Each path below is one point turned by a fixed rotation once a step. After each direction that follows a path, write how fast that rotation turns it, in degrees each step (0 if it stays still).
Each turn is a multiple of 5 degrees from 10 to 175, or 0.
Each row of a path follows its step; steps can be skipped.
Rotation 1:
step 0: [-30.3   2.2  -6.9   0.4   3.3 -24.2   6.9  49.0 -25.8   7.1 -42.8  15.5
 -37.4 -18.0  -0.3  42.6   9.3  16.9 -34.0   6.0 -28.9 -28.6 -33.0 -11.8
 -12.4   8.0  37.6  10.4  13.2  19.1 -32.9  42.1  11.6  18.6 -27.3  -3.2
   2.7  40.4  -5.5 -10.6   3.2 -53.1  -0.7  16.3  42.9  -4.3   1.5]
step 1: [-16.7  -5.4  17.2  -3.7  29.6   8.1  20.3  22.2 -20.7 -40.3  -0.9 -27.6
 -35.2  40.1 -21.1  21.0 -13.2   1.5 -55.0 -24.3   8.3 -10.0 -19.1   8.4
  -6.7 -26.1  17.8   5.3  -1.7 -53.7   5.0 -14.3  -4.6 -31.3 -10.0  -0.7
  32.9 -19.8 -27.2   7.2 -13.1 -43.7  16.2  40.2 -15.7  -7.5 -50.5]
step 4: [-31.5 -31.5  33.0 -12.0  -6.0 -29.1   4.4 -10.8   3.1  -2.2 -27.8  16.8
  53.6  -4.7  -5.1   0.4 -29.8  -9.3   6.7  -8.3  31.5 -20.8 -19.3  -5.8
 -15.4  10.5  43.3   0.4 -43.0   2.0  19.9 -40.1  33.8 -16.5  21.5  -3.8
 -35.0 -22.9   1.3  -8.2  46.8  -2.9  34.0  36.0  -3.1 -44.8  14.6]
step 6: [ 29.8  -0.2  15.7   9.6  -8.0 -22.0  11.9  15.0  21.2 -55.2 -20.1  40.3
  11.1  41.1 -15.3 -38.7  -9.0   8.9  11.5   2.7  32.3 -26.5  18.7  -1.5
 -21.8 -21.4  11.1  13.5   0.1   3.9  20.0 -37.4   1.9 -25.8  17.9  34.9
  17.9   9.5 -22.3  -8.6 -17.3  32.4 -44.1  26.6 -43.4 -39.3  21.1]
step 8: [ 30.9 -56.7   6.2   4.1  28.1 -18.0  56.9  22.7 -29.9 -54.7 -30.5  -8.6
  14.3   6.9   1.9  -1.9  27.5  -9.1   4.2  13.5   6.1  -2.1   7.8  -9.2
  31.5  -3.7   0.8  29.8  -3.9  35.7 -10.9 -35.7 -20.4  30.1 -15.7  -5.6
  49.8 -14.8  26.3   5.6 -48.5  -0.9   5.4   8.4 -16.0   2.7  -5.1]
step 9: [ -5.7  -5.5  16.1 -40.4  16.5  -0.6   4.6   8.8  21.0 -13.2 -13.9  36.2
  43.1  -6.6 -76.2  25.8  27.1 -12.1  23.5  -8.1 -20.1   3.6  14.3 -17.0
   7.2 -10.5  -4.1  -5.5  30.5  20.1   4.7   1.5 -15.5  -5.2  45.1  20.3
 -12.6 -53.3  28.6  26.0 -19.8 -52.0   8.1 -10.9 -16.3   0.5  -7.5]
step 11: [-38.6 -30.2  40.2 -36.7 -27.0 -12.5 -28.8  36.6 -23.8  -1.7 -28.8  25.5
 -12.9  46.6 -12.6  35.2   4.8 -31.1   4.0 -34.8   4.6 -10.2 -24.1  63.6
  32.5   3.6  -7.3 -17.7  25.0  28.9   8.9   4.0 -10.8 -13.5  23.1  -7.8
   4.7 -20.2 -13.4   6.2   6.3   2.1 -20.4  32.8 -17.4  -2.5 -13.5]
step 13: [-13.6   7.2  28.4   9.0  -3.8  41.9  12.9   4.9  -5.0 -22.9  -4.1  28.6
  -8.9  23.7  55.4   7.2  41.7  16.9 -59.6 -19.1  24.5 -52.5   2.3  14.6
  21.5  -8.3 -38.1 -29.6  34.4  -1.7 -40.2 -30.0 -16.8  -0.3  -0.6  -4.5
 -17.3  -5.2  -1.3   8.4  -7.0  -6.1  -3.3  15.1 -31.2 -14.9  33.6]
step 15: [-21.1 -47.8  23.9  29.6  -3.4  11.3  12.3  50.9 -15.1  28.2 -43.6  -1.2
 -53.8 -32.2  13.3 -24.9   2.6  18.7 -21.3   5.2  17.8 -10.1   3.8  -8.9
 -21.6  49.0 -31.6  -4.7 -34.7 -19.9 -16.9 -21.8   7.0  12.4 -43.3  -9.8
   5.0 -13.4  11.5   8.4   0.1  -0.3  18.8   6.1 -10.1  -8.7  47.5]
step 16: [  2.6  31.4  35.0   5.6 -10.0   1.3 -12.2  11.3  32.0  -2.9 -43.9  16.4
 -42.0  10.5 -10.2  29.6  16.1  20.9  31.2  35.5  -4.6 -14.4   1.1 -20.6
   5.6  26.4  -0.1  29.6 -16.0 -10.5  12.6 -35.5   0.7 -84.9  -3.1  -2.0
   3.0 -23.6   4.5  32.4 -20.2 -13.3  17.2  43.3   2.1 -18.1  -7.8]
step 17: [  9.9   4.8  14.3  19.4  32.7  -5.1  -4.2  35.0  22.1  -0.7  15.9  10.3
 -37.0  -5.9 -64.4 -41.6   0.2  25.0 -16.0  30.1 -30.9 -19.3 -13.5  -7.8
 -22.5   8.1  45.1  26.3   4.5 -17.5 -38.6  -5.6  24.1 -11.8   0.0 -28.7
 -31.2  38.5   9.1  -8.0 -19.2 -18.2  13.9  -3.1   6.8 -16.2  53.4]
Directions:
[ -0.3  -0.1  -7.4  -6.9   8.1  -0.3   2.0   9.0  10.2  -0.3  -1.5   4.0
  -3.6  -0.6  14.8   1.6  -7.2   5.9  14.6  -0.6  -4.6  -3.2  -2.9  -0.8
   6.5  -2.8   1.4  -9.4   6.5   3.8  13.4  12.3   2.1 -11.4   2.1  11.9
  -4.6   8.3  14.2   2.0   1.6  -7.8   9.9  -1.7  11.3   3.8  -1.1] -> 155
[ -2.0  -8.0  -6.3 -14.3  -0.9  15.2  -8.6  10.4 -10.9   6.0  -0.3   1.3
  10.6   4.7   3.2   3.5  10.2 -11.2   3.2  -6.1  -3.6   7.3  -1.5  -2.4
   4.0  -8.5  -6.5   8.7   9.1   3.3  -5.3  -4.0  -1.8  -4.0 -10.7  10.6
  -5.9  -4.8   3.9  -7.2  -6.7   2.9 -12.5  -5.3   2.9   2.6   2.6] -> 25
[ -6.1   6.3  -3.4  -8.9  -1.0  -7.0  14.5   0.8   7.6 -15.7   7.4  -5.6
  -2.2   8.1  10.3   2.1  -1.3   1.0 -11.8  -1.4  -0.8  -8.2  -4.9  -0.1
  -4.7   0.0   1.5   0.5   9.6 -11.2  -5.6   3.1  -4.1   7.1   1.5   7.2
   5.9   7.9  -3.5  -4.9  -1.9   1.7 -22.4   2.5   8.8   0.5   1.3] -> 60
[ -2.8   1.1  -4.7   4.5   2.2  -3.0  10.4 -11.1   0.8   0.2   8.7  15.3
  -3.4   1.6  -2.7   9.9   6.6  -3.1  -9.6   5.7   1.7   3.5 -12.8  -4.2
   8.7   0.2   1.2  15.9   1.2   2.2   3.8 -12.4  -3.3   5.0  -3.0   3.6
 -11.2  -1.2   8.1  -4.6  -0.6  -4.9  12.5  14.1   9.0   4.7  -0.7] -> 90
[  6.6 -15.2   0.6  -3.1   1.2 -17.6   3.2  -4.8   2.7   7.3   0.5  13.4
   4.0  -6.3   2.0  -1.2   7.9   0.9   5.0  -1.2  10.4   1.3  -1.8  -1.0
  15.8 -12.2  -3.7  -2.0   2.6  -6.3   3.4  -3.9  -1.7  -0.4  13.5  -3.9
  11.8  -1.4  -8.0  -1.2   2.5  -4.6  -8.6 -11.2  -0.7   8.8   5.5] -> 20
[  3.4 -17.7   3.4  -0.8   6.0   7.8   9.5   1.9  -3.7  -5.2   5.3   0.9
 -14.7   9.2   6.0 -17.3 -11.8   1.3  -1.3 -13.6   2.6   0.9   0.3  -3.3
  -1.6  -1.9   2.2   5.5   3.8  -3.9   1.5  -4.2 -15.0   0.0   1.0  -5.7
  -3.3   0.6   3.7 -10.9   0.1   4.9   9.7  -5.1 -11.5  -3.1   1.3] -> 155
[ -2.7  -8.7  -1.1  -3.3  -2.5   4.0  -1.8   5.7  -9.0  -4.6  21.4   3.8
  -5.3  -6.0  -6.4  -5.9   6.3  -3.2  -3.6   5.9   6.1  -9.5  11.1   8.6
   8.8  -0.6   3.7  -3.4  -9.5  -1.0  -1.7  -2.8   4.7   0.8  -0.5  14.4
  10.3   5.0   8.2   6.3   7.4   2.8   2.7   0.4   5.7 -17.1   1.1] -> 160
Rotation 2:
step 0: [ -9.6  18.6  -8.9   7.1  24.5   1.5  18.4  -5.9  35.7  23.6  -3.0  25.0
  -1.0 -37.8 -33.3 -37.7  18.7 -47.5 -12.8 -17.7   5.7  24.5 -13.7   8.3
 -11.7  -2.5  12.0  55.2   6.6  -6.1  40.4  -5.5 -37.5 -10.7   6.4  -4.1
  20.2  -7.2  -8.3  15.4   0.2  10.1 -18.3  -0.2 -24.9   8.8 -32.0]
step 1: [ -6.1 -20.0   4.3  17.4  13.5   7.3 -15.4   2.8  25.6  15.7  45.8 -13.0
 -33.6  11.1 -34.3 -31.5  56.9   6.3 -27.2 -11.8  -1.5  -2.6  12.7  10.8
   1.3  16.5   7.1  13.1   4.5  -7.5  -7.8  -7.0 -25.3  29.1   1.1   7.9
  19.3  -5.8 -25.7  40.1   5.8 -53.6 -11.3  12.2  31.7  -5.1   6.6]
step 3: [-19.1  17.4  -3.2  27.9 -21.3  34.3 -14.5   5.5   5.0 -41.8   8.9  26.2
 -32.8   7.5 -34.6  17.4  55.9 -39.5 -16.2   8.5 -11.5 -14.0  34.1  11.6
   8.5  -8.4  40.4  -1.2 -33.4   8.1   4.0   8.4 -15.1  11.7  -7.6 -17.3
  11.5   1.7   7.2   7.0  19.3 -21.9   0.4  18.1   1.5  22.0  25.1]
step 4: [-12.6   4.9  25.0  -6.0 -11.4 -19.0  -6.7 -26.9   6.1 -16.5 -24.7  25.5
   2.4 -34.2   5.2  -0.1  31.4 -15.8  20.7 -20.8 -22.4   5.7  39.3  24.7
 -13.5 -54.4  10.9 -34.0  -6.5  13.7  21.3   9.2   5.1   9.8  14.4  26.4
   1.8 -40.3 -47.4  16.8  20.2 -15.1 -15.5 -14.1  23.1   5.1  -3.4]
step 5: [-19.0 -15.3   8.1  38.5 -14.1  13.5  -1.1  13.5  -8.1 -13.0   2.4   2.7
 -18.0  20.0  14.0  27.0   6.6 -32.9   6.9   6.4 -25.1 -10.7  36.9  15.8
 -44.0 -17.9 -31.0 -11.7 -34.0   2.9  -1.2  -9.7  21.2 -23.4 -13.1 -42.2
  20.8   5.9 -12.2   2.3   0.4 -24.6 -58.5  -3.6  27.3   7.9  20.8]
step 6: [ 36.4   5.2  37.9  24.1 -10.7  33.0  18.5 -33.5  11.1  -5.2   3.1  22.5
 -18.7 -29.6   0.6  24.7 -24.3 -21.3  27.7 -32.2  12.2 -13.6  42.2   7.9
 -13.4 -34.2 -20.9 -18.8  10.2  21.3  27.1   0.6   5.3  -5.5  28.6 -31.1
  -5.2  18.8 -17.7  13.8  11.0   0.1  17.2 -14.4  -6.0  22.5 -22.2]
step 9: [  6.9 -20.5  21.3 -13.5 -22.8  31.1  12.9 -17.2  -5.6   3.8  49.7 -13.3
 -33.9   0.5   9.6  12.2  10.7 -24.9  23.1  -1.3  26.2   0.7 -21.8  54.8
  24.0  26.2 -18.9  30.7   7.6  -7.6  43.7 -26.8 -19.1 -22.1 -19.1  -1.6
  -6.4   2.9  -5.5  -4.0 -18.3 -10.7   2.0  11.8   8.9  -5.9  40.6]
step 14: [  3.8 -22.6  26.0 -32.4  -6.9  -9.4  -5.6   6.3   0.9 -10.7 -28.7  -2.7
  29.7  19.4  25.6  20.9 -57.4   2.1  28.4 -31.2  25.2  10.4  42.5  -1.9
  23.5 -29.6  14.1  -4.4 -43.7   7.9 -17.5 -16.3  27.9  16.5 -24.1 -23.9
   3.0  23.4  19.4  -8.8   0.8  16.3   3.6 -17.1  -7.0  -7.9  -7.0]
step 16: [  9.2 -45.8 -35.0 -33.6  -6.6 -31.3  16.7 -11.0  17.5   7.3 -13.5 -54.5
  13.3   4.6  15.0   1.9 -20.9   7.4  40.9  -8.1  28.6  18.1  21.2   1.4
 -11.6  15.7  -5.7  -9.6  -9.5  19.1   3.5 -17.4  14.0   3.8  17.9  27.8
   4.2  14.6  12.9  28.2  -1.9 -14.2  17.3 -39.2  -9.8 -31.0 -29.9]
step 18: [ 22.3 -22.0 -43.2 -29.1   5.1   3.4  10.5 -24.7 -18.4   7.8  15.4 -19.5
  15.0 -42.9  -6.4   8.6   4.9  18.0 -16.4  -2.1  50.1   0.5  -7.7 -14.3
  -0.9  22.5  37.8  12.4   0.8  31.2  29.9 -15.1   8.4  26.1   0.2  -8.0
  15.7  37.4  36.1   3.5  -9.9   6.7  40.7   8.0 -24.0  -1.3  -3.7]
step 19: [-20.4  -7.8 -42.0 -18.5   0.8  -7.3 -10.2 -33.9  -7.7  -8.8   4.0 -20.8
  37.1  17.3 -11.7   6.4  35.0  22.2  17.2  37.2  11.0 -13.8 -38.1  -6.7
  21.1   4.6  11.2  -9.7  42.3 -21.0   0.4  -2.1  -9.3  57.7 -23.7  20.1
  -0.8   6.3  -9.9 -11.8  -4.8  22.9   1.4  -3.1  28.9 -30.1   7.7]
Directions:
[-13.1   5.8   8.3   3.4  -0.9 -13.2   2.9 -10.0   0.7   6.2   4.5   1.3
   0.8 -17.3  -0.3   9.9  -9.2  -3.9  -5.5  -0.2  -3.3   2.0   3.9   1.3
  -3.1   9.1  -3.9  -0.2  12.1   7.8  -9.1  -9.5   2.9  -4.2  -3.6   6.4
   4.5  -6.4  -8.9   4.3   6.3   6.1  12.7   5.8  -7.2   0.5  10.9] -> 160
[ -4.0   8.1   1.2  -5.0  -2.7  -7.2  -4.7  -1.4  11.4   4.4  12.4  -4.7
  -3.3  19.5  -0.1  -6.0   1.0   4.0   4.1 -13.8   9.9   3.1   1.7  -5.9
   2.6   2.1  -3.0   9.5   7.3  11.3  -1.2 -10.1 -11.3 -17.5   5.3  -2.8
   0.8   2.0   1.6   4.3  -3.2   1.4  -1.8  -4.4  -6.9   1.3  -8.9] -> 45
[ -1.1  -3.6   1.1 -14.3 -11.1   8.4  -0.4  10.2   2.1  -1.2  15.8   3.4
  -2.0  -7.8 -10.5 -11.3 -16.7   1.1   2.4   3.1   3.7  -2.6   5.5  -7.5
   5.8  -1.3  -2.7 -10.7   4.2   2.5  -1.6   9.6   3.0  -3.6   1.3 -12.1
   1.0  10.5  -2.0  -9.2  10.2  -2.5   0.5   6.5  -3.4   4.6   6.5] -> 95
[  8.6  -0.3  -2.3   0.2   4.2 -12.2   3.6  12.1  -3.1   5.4   6.4   6.3
  -5.5  -5.1   0.3   5.7  13.8   4.7  -1.8  -2.3   3.5   2.5  -2.2   9.1
   3.1 -12.3  -5.2   3.0  -7.2   3.3  -6.0   5.7   5.0  -3.9  -3.5  -4.6
   8.2   8.7  -5.3  -6.2  12.2   3.2  13.3 -13.9  -6.4 -14.4  -5.5] -> 175
[ -5.2   1.0 -10.5  -8.9  -6.3   1.2 -10.3  -3.1  -2.8   0.7   2.7 -13.8
   9.1  -6.6   5.8  11.7 -10.8   5.6   3.5   5.2   3.2  -8.3 -15.3  -3.0
  -2.3  -9.2  -4.9   4.2 -14.1   3.1  -6.3 -10.0 -10.5   7.1  -0.7   2.1
 -10.0   6.2  -1.8  -4.0  -1.8  -5.1   8.7  -6.7  -2.7   4.3  -1.1] -> 10
[ -8.0   2.3  -0.1   8.6   9.1  -9.9   1.7   1.4   4.4  -1.6   3.3 -13.8
  -8.0  -5.5 -13.6  -4.2  -3.7  -0.2   5.5  -0.8  -9.2   7.2  -4.5   2.5
  -9.5   1.0  -9.5  -7.8  -5.0  -4.8  13.9  -3.7  13.9  -4.3   0.1   3.3
   0.8   9.9  -0.4  -6.3  -4.6  -3.8   1.2  -3.7   1.7  13.8 -14.2] -> 65
[ -6.1  10.0   1.1 -13.6   5.3   3.1   2.1   9.1  -6.9  -4.0   3.6   0.9
   5.7  -3.7   4.0  -0.5   0.3   5.4   8.0   3.3  -2.3   8.0  -1.0  -0.3
  10.6 -11.2  -7.8   6.6   5.4 -14.1   6.1 -17.1   9.5  -2.5 -10.6  -3.1
  -2.7 -11.9  -3.0   5.4   6.1   9.1 -13.1  -1.3   2.4  -1.2   0.1] -> 145
[ -6.5 -15.7  -5.4  -5.8  -5.2  -2.4   3.2  -5.9  -1.0   5.6  -0.4   5.3
   0.7  -6.0  -3.4  -3.1  10.1  -4.2   4.5  -0.7   4.2  -2.5   1.4   0.9
  -3.3   5.0 -19.4   3.8  -5.2   0.2 -11.2   0.8  -2.1  -7.2   2.0  12.7
  -8.0  -1.8   2.6  -4.4  10.4   0.2 -10.8  13.5  12.3  -4.7 -13.2] -> 95
